Rotation paths and how fast each direction turns (degrees each step):
Each turn is a multiple of 5 degrees from 10 to 175, or 0.
Each row of a path follows its step; steps can be skipped.
path 1
step 0: [ 24 -15 -12   8   1  -3  14   1  14  -9 -10  -8   0   5  15  -2 -12   6
   5  -6  -3  17  -2  21   9  -7  19   7   0  -5  -7  12  -1 -15  -4 -11
   8 -26  26  -7  -3  33  -7 -10 -19   2   8   5  -5]
step 1: [ 18  17 -10  25 -14  16  26   6  -3  17   8   3  -5 -14   4   8  -7  -2
 -17  -2  -7   2 -30  19   9   7   1 -14  10  14  -6 -13  -2  12  -8  -2
  11  10  -2   7  -4   5  20   6   6  13   3 -16  -2]
step 2: [ 14  24 -10 -12 -11 -11   2   5   1 -11 -24 -24 -12 -26  -8   0  -6  29
   8 -11   2   4   5   1   4  -6   4  -6  -3  19  -7   3   3  -5  14  22
   6  26 -11 -18   0  -7  -7   7   3 -10   2   7  -3]
step 3: [ -4   7 -20 -25  -2 -10  -1 -22   0  -3  16  10  -7 -20  -7  22  10  -1
 -10   0  18  -1   0  18  -4  17   4   7   5 -19 -12  -5  -2  -2  -2  -7
 -14  -5   4   5   4 -25   8  15  11 -23   1  12 -19]
step 4: [  0 -13 -19  -8  24   5  -9   1  19   1 -15  33   0   8  12  -7 -16   4
   5  -9 -12  10  17  -6  10  28  -7   7  -5 -17 -15  12   2   2  21   5
   9   9  -9   6   6 -10   8  12 -13  14   0   6   3]
step 5: [-15   2  -1  -1   6  20   8 -12 -15  -6 -10  -4  -5  23  23   5 -31 -17
   3  -8  -2  12  12  28  -5  -2   5 -22  -3 -12   3 -11 -13 -16 -20  -8
  -2  -3   4 -13   5   8  -6  12  -8  -6   7 -11   1]
step 6: [ 31   9  -9  22  -8 -10  21  10   6   8   8   3 -14  21   5  10  -5  24
   3  -6  -2  10  -1  12  -8   7  19  12  -5  12  -8   9   4 -13  -9  -8
 -17  -5   6  -8  -7  18  13 -14 -13  11   4   3  18]
step 7: [-11  12  -2  12 -18   2  12   4  -1   8 -10   3 -20 -30   9  -4 -17  11
  -7  -5   7 -14 -38  -7   9  15   7 -10   1  12  -4 -20 -17  -1  -8   2
   2  15 -15   9  -6  10  11  -2   8 -17  -7   2   5]
step 8: [ 23  16   3 -27   1  -1  -6   4 -10  -7  -8  -7 -15 -25  -3  -4  -4  -2
   5  -5  20  22  12   4   7 -10   8  19  -7   3   4   9  -3 -17  26   2
   6  17  -4   4  -6  -4   9   0  17 -14   6  25  -8]
step 9: [ -8  20 -20 -30   2   8  -1 -16  -8   0  28  35  -5   3  10   9  -5   1
 -18   2  11   5  13  -9  -3  18  -6   3   4 -12   2   5   4  17 -11  -8
  -1  10  -4  -2   4 -18   4   7  17   2 -13  -8  -4]
[ 7 -3  1  3 -7  4  4 -5  0  1  5  1  1  5 -4  6 -1  0 -1 -2 -7  2  3 -2
  3  0 -2  4 -2  0  0  2  1  4  5 -8 -9 -1  1  3 -4 -1  4  1  4 -3 -1  0
 -7] | 135
[ 1  3  3  8 -4  4  0  4  2  2  3 -3 -3 -4 -4 -2  3  7  1  1 -2 -2 -2  8
  5  2  3 -5 -1 -1  7  5  3 -5 -2  1  2 -2 -8 -1 -2  6  2 -2  3 -3 -1 -1
 -1] | 65
[ 7  5 -3 -3  9  0  2  4 -1  7  8  2 -1  7  0  3  9 -3 -1 -1  4 -1 -2  3
 -1  3 -1 -2  2  4 -3  1  0 -2  1  1 -1 -6  1  5  3  3 -1 -1  3  1  3  5
 -2] | 135
